Where one turn sends some rows of the set: a few examples, then the rows asked
Fot: [ -7.5 -19.2 -15.7   7.0   5.6   2.5 -10.0  11.9   9.1 -17.3  11.8   5.3
  -4.8   4.2   5.9  -6.6   3.6  -5.4 -24.5  -5.7  -4.6  30.9 -10.0]
Guf: [-20.0   6.0 -12.9 -12.3   4.2   5.7 -22.9  -1.9  19.7 -20.4   0.1  -1.3
 -19.5  13.0  13.7  -1.0  10.5   5.0 -15.9 -13.6  10.9   6.3  -5.6]
Zazar: [-12.4 -15.9  -9.8 -10.6  -2.5  -4.3  -5.9 -11.2  -4.6 -11.9  18.8  -1.1
 -13.2   4.6  10.0 -26.7  -4.7  17.0 -32.9  -1.9   3.4  -1.5  11.0]
Liraf: [-12.3  -1.9  -9.1   6.4 -20.5  -9.6  -6.6  -3.1  13.1 -40.6  10.2  12.8
 -21.4   6.0  16.2 -13.7  -4.5  19.5 -23.1   7.8  10.1   9.0   9.9]
zapid: [ -1.8  16.8 -23.7 -11.2   4.5  -0.8 -24.5   0.6  -0.2 -18.9  10.0  -2.0
  -4.1   3.0  -3.3 -24.2  -2.9   6.5 -13.7   3.0  13.1 -17.1  -6.2]
bigus: [-17.1  -8.8  -5.5   0.8 -19.1  -8.0  -4.9   4.0  12.1 -36.2  15.8  22.3
 -22.8  -5.5   2.3 -20.5 -20.6  17.2 -20.5   1.9   3.7   5.1   3.3]
muk: [-11.9  14.4 -24.1  -5.4   5.3  -4.0 -12.9   4.5  16.2 -19.2  -5.6   7.4
  -9.4  -1.6  14.3   7.0   0.0  -1.1 -12.7   1.2   8.4   8.1  10.3]
Fir: [ -9.3   1.1 -22.6 -18.5   0.6  -2.9 -20.2   4.5  10.5 -28.9  26.2  15.3
  -2.3  -1.0   4.6 -20.7 -17.1  20.1 -25.2   1.0  14.1  -8.7  15.6]
Furav: [  1.4  -6.7   1.3   2.3  -2.3  -8.4 -19.6   9.2  12.1 -34.0   6.6  20.8
  -2.7   6.5 -17.9 -27.2  12.4   3.1 -17.6  -4.9  -1.1 -13.7   7.9]
Pasas: [-13.8  12.5 -15.8 -21.1  -4.2 -11.3  -8.2  10.7  13.9 -21.3  27.2   1.0
  -1.4  18.1  -8.0 -27.2   3.5   9.4 -23.2   4.8  11.9 -11.1 -10.1]
seto: [  1.2  -3.9 -12.5  -4.1   0.0   3.0  10.3   0.9   1.3 -14.4  23.8  -8.2
  -4.5  12.8 -12.4 -15.9   2.1  11.4 -39.8  -4.2   6.9  -5.4  -6.8]
gosu: [-23.5  -0.2   2.8 -16.8  -6.6  -8.0  14.2   7.3   3.4 -36.2  15.2  -0.6
 -21.4  11.7  -1.4 -10.5  13.0   0.5 -22.0 -11.1  -4.1  -1.1  -8.4]
Tibu: [-16.0   2.5 -35.2 -18.7   7.7   5.3 -17.7   7.7  -6.7 -25.0  17.5   5.8
   6.7  -7.1  -2.2 -10.1  -7.1  12.5 -21.0   2.1   5.3  -1.2  -5.6]
Sor: [ 16.0   5.6  -4.4  -6.5   9.8  -3.6   5.4  -4.6   5.8 -42.6  18.9  14.4
 -14.0  -9.6  -2.9   4.5  10.0   2.9 -28.3  -5.8   8.1   8.9  10.9]
lir: [-14.6  12.5 -19.7  -8.5   8.7  19.7  -3.8  10.4  16.6 -25.6   0.4   1.5
  -8.6   3.9  -6.0   9.2   9.8   4.9 -18.9 -10.2  13.5   9.5   2.9]
gik: [ -8.5   6.6  -6.9   1.0  -3.7  -2.4  -9.6  14.3  24.3 -24.2   2.6  15.5
  -4.3  13.3  14.9  -1.1  -0.9  -2.0  -1.2 -11.7   1.2  -8.2   7.1]
dizi: [-14.8  -3.8 -22.1   3.9  -3.3  -9.8  -8.9   6.0   9.5 -30.0  35.2  10.4
  -7.1  -9.7  -9.8 -21.7  23.3  10.6 -14.6   3.2  -5.2  21.7  -2.9]
suve: [  0.3  -9.7  -3.9  -0.5 -19.0 -19.3  -8.5   5.1  16.0 -39.1   5.0  19.2
  -5.5  10.1  -4.2 -24.4   7.3   4.7 -10.9  -4.2  -0.4  -1.7  15.7]
zibe: [ -1.1  -3.2  -6.4  11.1   8.3   9.1  -7.4  12.3   3.6 -18.7  -1.5   0.1
 -18.9  -1.6  -1.8 -25.7  -8.6  -8.6 -16.6 -13.7   6.2  17.5   4.9]
vesev: [ -9.6   1.0 -22.4 -17.2   2.7  15.8 -23.5   2.5   7.2 -21.1  21.9  -0.2
   2.3   2.6  -2.8 -12.9  18.0  14.4 -13.6  14.2   4.6 -10.1  -1.7]
Mamoz: [-11.2   7.1  -5.7  -8.9   8.7  -0.3 -10.6   6.0  18.0 -25.9  14.5  14.3
  -1.4  12.5  10.6  -3.5  20.9   4.3  -4.1 -12.5   6.0  24.8 -11.3]
Lafop: [ -1.6 -15.0 -10.4  14.9  -3.4   6.6  -7.8   8.4  19.3 -11.1  11.7   0.5
  -9.2   7.0   2.9 -12.5  14.8 -11.0 -13.2  -6.2  -2.6   2.7  13.6]
nife: [  8.2  -1.9  -8.1  -7.1   5.8  -1.8   3.8  -1.4  -2.4 -13.9  12.5   2.4
  -3.3  -2.9  -0.1 -16.3  -0.9  11.3 -33.9  25.0   2.8   8.2   9.7]
Pimis: [ -7.7  14.7 -11.0  -0.7   8.5  17.7  -4.5  14.3  14.2 -32.4  12.9   9.5
 -16.1  -7.5  10.9  -4.3  -8.8   9.4  -2.0 -14.5   8.8  18.9   4.9]
resuk: [ 12.8  -3.2  -3.0  -7.8  -0.9   3.8  -1.2  15.2  10.6 -47.7  17.2   8.1
 -21.8 -14.8  -5.9 -12.5 -16.4   7.2 -19.0  -6.8  -6.2   7.8   3.8]
fesal: [ 10.4  -2.6  -3.2  -5.8   2.8  -3.8  -0.6  -5.8  13.6 -34.5  33.2  22.8
 -14.9 -15.7  -9.8  -5.4  12.0  10.1 -20.9   5.2   4.0  18.4   3.8]
refe: [ -3.6  -2.6  -8.6  -1.7   4.2  -1.1 -14.7  18.9   6.1 -36.7  22.1   5.9
 -24.3 -18.1  -3.8 -18.3 -19.8   6.0 -21.5  -3.6 -12.2  -0.1  -9.3]
talo: [ -0.1  10.1 -11.7 -31.6  16.6   4.7  -8.3   8.0   9.4 -26.8  32.5   5.9
  -3.4  -8.1  -5.2 -16.0   7.2  10.5 -22.4  15.3   6.3   3.7   4.4]
tetub: [ -8.2  -5.3 -10.9 -10.5  -8.6 -13.2   1.7   4.4  12.0 -37.0  33.6   2.1
 -16.0  -0.5  -3.9 -19.9  19.4   5.9 -12.9  -8.3  -6.8  24.9 -11.6]
pep: [-11.0  -0.1   7.1 -12.4  -7.5 -16.7   8.8   4.4  10.4 -27.4  18.8  13.1
 -17.3   7.0 -16.1 -20.5  12.7  -4.7 -16.5  -9.8  -3.1  -8.3  -8.6]

Lafop goes to seto
Furav goes to gosu
zapid goes to Guf
Now these:
Pasas goes to Mamoz
tetub goes to fesal

Where one turn sends some rows of the set: a few examples, then the rows asked
larik: [  9.0   6.5  -5.8   9.7  17.1 -11.9 -17.4   5.7  -5.2 -14.7   7.8   6.7
  11.5  21.4 -20.7  14.0   2.8   8.5  -3.9 -18.9]
tibe: [  2.3  11.9  -4.7  -3.5   0.8 -18.2 -19.3   7.8  -3.9 -10.8   8.4   1.1
   7.4  18.0 -20.5  16.8  -4.6   9.2   8.8 -10.5]
nikun: [  2.3   8.0   0.9   2.1   5.2   2.9 -21.9  11.6  -8.6 -22.9   1.2  -7.2
  12.3 -10.5   6.7   2.0  -2.6   9.3  -0.5  20.0]
pupu: [-13.9   0.3  -5.2   8.9  15.0  -7.9 -22.0  11.2 -10.0 -11.6   4.4   3.1
  -3.9  26.9 -13.6  16.3   5.6  12.6  -3.2 -24.0]
bal: [  3.8 -14.9 -15.4 -13.9  19.6   2.4 -12.3  23.3 -22.7 -22.1   0.8  13.5
   4.2  18.5  -4.8  25.5  -5.2   3.6   0.7  10.1]
Kina: [ -5.7 -29.0 -16.1  -8.2   8.9   3.4 -15.1  18.7 -14.7 -15.1   5.4   8.1
  13.1  13.1  -6.6  19.2   2.1  -0.8  -6.4   5.6]
Mam: [  2.2   7.9   4.0  23.0   3.8  14.2 -22.4  14.7 -22.9 -10.6 -10.2  -3.6
  -1.6   9.9   8.2   9.8   8.6  13.4 -15.1  16.2]
zafab: [ -6.7 -14.7   2.9   1.0   2.6  33.2 -19.2  23.0 -22.3  -7.8  -6.2   9.7
  -3.1  12.0  -2.8  10.7  11.0   8.0 -14.3   1.1]
zenav: [ -7.7   9.5 -11.8  14.8  14.5 -10.1 -22.6   9.2 -13.3  -8.8   5.8  -1.5
  -6.5  21.4 -10.6  20.5   1.6   3.6  -8.4 -18.2]
sul: [-12.0  -1.2 -18.8   2.9   4.1   3.7  -6.9  14.2   5.3   2.4  14.1   4.6
  -1.2  19.5   7.6   1.1   4.1   7.1  11.7   1.5]
rur: [  7.9  -3.1   2.8   7.7  22.1   8.8 -18.5   8.1 -15.8 -25.8  -4.0  -2.3
  19.4  -6.2   2.2   0.6   4.5  18.8  -6.9   9.6]
lib: [ -1.0  -6.1  -3.0   6.4   1.5  30.4 -19.5  23.4 -22.9 -10.9  -4.9   6.5
  -8.7   8.0   2.5  13.8   6.1  -3.3 -16.3   7.2]
bisin: [ -7.6  -1.4 -22.2  -6.7  22.2   5.4  -4.5  10.2   2.6  -1.8  10.7   2.2
   9.1  15.0   6.6   2.5   2.2  10.5  11.0  -3.0]
tiz: [  1.9   3.5   2.5   5.6  -1.2  10.6 -18.1  17.1 -27.2 -16.6 -18.9  -5.3
  -4.6  11.7   7.9  13.6   1.4  21.0   4.4  17.2]
lilur: [ -8.6  -7.3  -1.9   0.7   4.5   2.6 -24.2  23.1 -11.0   2.2  22.5  18.5
   8.1  18.1 -13.6  17.4   3.7   5.2 -18.4  16.6]
lod: [ -1.6   2.3  -1.0  -4.2  -4.0  27.4 -19.4  26.2 -25.6  -7.6  -7.3   6.0
 -12.5  11.1   0.8  18.8   0.3   2.9  -7.1  13.5]
Fitup: [-15.0   1.6  11.0  12.9   6.6  19.9 -23.3  16.6  -8.3 -12.8  -6.9  -1.9
   5.8  12.7   8.1   3.3  15.9  15.5 -15.8   5.8]
fafe: [-10.0  15.3   7.9  -1.8  13.3  11.6 -21.6   9.6 -15.4 -11.8 -17.4  10.6
  -6.9  14.1 -19.8  -0.3   6.7  11.4  21.2   2.7]
Dabo: [ -7.6  -6.2   6.1  -9.7  -3.1  30.5 -19.2  26.1 -25.3  -4.7  -8.4   9.3
  -7.1  14.7  -5.1  15.3   5.7  13.4  -5.2   7.6]
peko: [  8.4  -6.2 -20.9   0.1  22.4   1.9  -0.3  12.2 -13.1  -5.6   5.5  10.8
   1.3  21.0   1.2   3.9  -0.8  23.7  18.9  -0.3]
runem: [ 12.1 -13.1  -7.8   8.5  12.8  -0.2 -16.9  24.0 -27.7 -10.6  12.5  24.0
   0.6  21.4 -12.7  20.9  -1.0  10.1 -10.8  15.9]
nukev: [  3.6  -5.6  10.8 -12.2  11.8  18.9 -21.1  20.5 -13.8 -14.1  15.4  17.9
  12.7  -5.4 -15.0   0.7  -0.1  18.0  -5.7  10.9]
gita: [-14.1   5.2   5.3   6.5  21.5  16.3 -23.4   2.5 -13.3  -5.2 -15.4   5.9
   5.1   8.7 -21.9  -4.6  15.0   7.9   4.6  -5.4]
nobiv: [ -1.8  12.8 -11.8  11.5  13.1   7.1  -8.2  17.1  -2.4   8.7  16.8  15.5
  -4.9  30.0   2.0   3.9   5.4  16.8   3.8   5.9]
Nop: [  3.8   7.1  -1.4  -3.3  10.8   4.6 -19.1  27.7 -17.1  -3.9  13.8  23.8
   0.6  27.8 -11.5  25.9  -0.1   7.4 -11.9  20.3]
Tuk: [  5.7   2.5   5.6 -19.5   7.6  15.6 -20.3  21.5 -15.1 -16.7  12.2  12.6
   7.5  -8.7 -10.6   6.3  -7.5  12.5   2.0  17.0]
domib: [ -1.2 -11.0 -27.2  -0.6  14.0   3.8  -2.5   7.5 -12.0   3.6   2.2  -1.8
   4.9  16.9   4.6   6.7   1.4  14.5  14.1  -1.3]
Saf: [  9.1   2.7 -19.5   8.3  22.7   7.1  -3.0   9.7 -19.1   9.8   4.2   9.5
   0.9  27.1  -1.2   9.3   3.4  24.2   5.9   3.0]
Dis: [  9.5  12.0 -12.1   4.6  10.5 -16.2 -17.7   4.5  -7.8 -13.4   5.5  -1.3
   8.7  14.6 -16.8  18.6  -4.5   1.8   1.4 -12.7]
mepog: [ -3.2   6.0   2.0  17.6  22.6  11.0 -25.3  -0.9 -17.8  -5.0  -8.7   6.8
   5.6   0.6 -23.8  -7.1  11.4   6.0   0.8  -0.5]
kalit: [-12.0   3.3  -4.8   1.7   6.2 -13.0 -21.6  12.2 -16.2  -8.6   1.5   2.8
  -7.6  26.4 -16.6  20.3  -0.5  18.7   6.9 -17.6]
Kemez: [-16.7  -9.5  -9.0 -21.9  12.5   4.6 -19.3  23.0  -6.0  -9.3  11.4   8.5
  12.2  14.6  -5.9  22.4   0.0  -1.0  -7.0  10.4]
Nesab: [ -8.1  -6.6  -9.1  -2.0   2.4   2.1 -20.1  26.7  -2.5 -13.7  17.6  16.0
   2.6  17.1  -2.4  18.6   1.1 -10.1 -11.4  15.3]
tikiz: [  5.9 -15.5  -8.6  -9.7  18.1   5.3 -14.6  19.6 -29.9  -4.5   1.1  16.6
  11.6  23.3 -15.7  26.3   0.8  16.8  -7.0  10.9]
semo: [  5.8   3.6  17.6   4.2  17.6   9.7 -19.4  14.0 -15.7 -20.4   0.1   9.7
  14.9   5.9  -5.0  -0.8   6.8  35.1  -2.3  12.1]
tode: [ -5.0   6.2  -3.8  21.8  11.8   9.7 -25.8   0.2 -15.6  -5.6 -11.7   1.6
  -2.1  -0.6 -16.6  -4.8   9.6  -5.8   1.8   2.6]
Kigu: [ -7.8  16.9   3.8  -0.4   8.7   4.6 -23.2   9.7 -10.1 -16.9 -10.6   8.3
  -8.0   3.6 -17.2  -3.0   0.2   2.5  24.4   7.9]
zagu: [ -5.9  12.4 -10.6   7.4   5.7 -15.0 -22.2  10.2 -19.3  -5.4   3.2  -2.3
 -10.6  21.9 -12.7  24.6  -3.9   9.2   1.5 -11.3]
fesav: [ -5.6   9.0 -16.2   6.2  11.4   2.0 -10.1  10.4   2.4  12.9  22.5   6.1
   5.4  15.0   1.6   0.9   2.7  11.2   2.1   7.3]
lemol: [-15.2  -3.9   9.9  -4.7   1.4  16.4 -19.0  18.6 -13.2 -18.8 -16.2  -3.9
   2.9  14.5   7.2   7.4  10.2  23.8   3.8   6.7]
veg: [ 13.1  -6.9   3.2  -0.8  16.7  19.3 -19.8  18.3 -17.3 -19.5  14.8  17.1
  11.0  -9.7 -11.0   0.1  -0.8   9.8 -12.0  10.1]
lagal: [  0.2  14.3  16.3  -0.7   0.6   3.3 -23.2  17.5  -8.4 -18.5   5.9   5.3
   7.4   1.3  -1.2   1.1  -0.5  25.3   4.3  23.4]
fepeg: [-13.4  15.1  11.9   0.0  20.3  12.9 -25.1   6.5  -9.1  -7.8  -8.4  12.7
   1.9   8.8 -24.0  -6.0  10.5  13.0  11.7   0.8]
tegoz: [ -1.7  16.3  -0.5  13.5   3.3   5.1 -23.4   7.4 -17.5 -12.1 -12.5   6.3
 -13.5   5.1 -15.3  -0.4   1.8  -2.0  17.6  10.3]
fuvam: [ 10.4   4.7 -14.6  13.5  11.2  -0.9  -7.2  12.2 -13.1   9.6  17.5  15.0
  -2.4  21.4  -4.3   2.5  -0.1  24.2   9.4  10.2]
kopem: [ 15.4   1.5  -1.5  -7.5  13.0  15.1 -18.7  19.1 -18.9 -21.8  11.1  11.2
   6.6 -12.4  -6.6   5.9  -8.4   3.9  -4.1  16.6]
molag: [  2.1   7.1   1.6   2.2   7.5 -13.6 -19.4   8.8  -2.3 -12.2  10.6   9.2
   9.0  23.9 -23.9  12.5   1.9  16.0   4.1 -16.8]
Kevi: [  2.3   7.6  -6.0  16.5  11.6   2.6 -23.4   0.9 -19.3 -14.1 -10.9   2.1
  -4.7  -4.8 -17.0  -3.8   1.3  -4.3  13.4   6.8]

domib goes to bisin
runem goes to tikiz
kalit goes to Dis
Now these:
lemol goes to nikun
Tuk goes to lib
tegoz goes to mepog

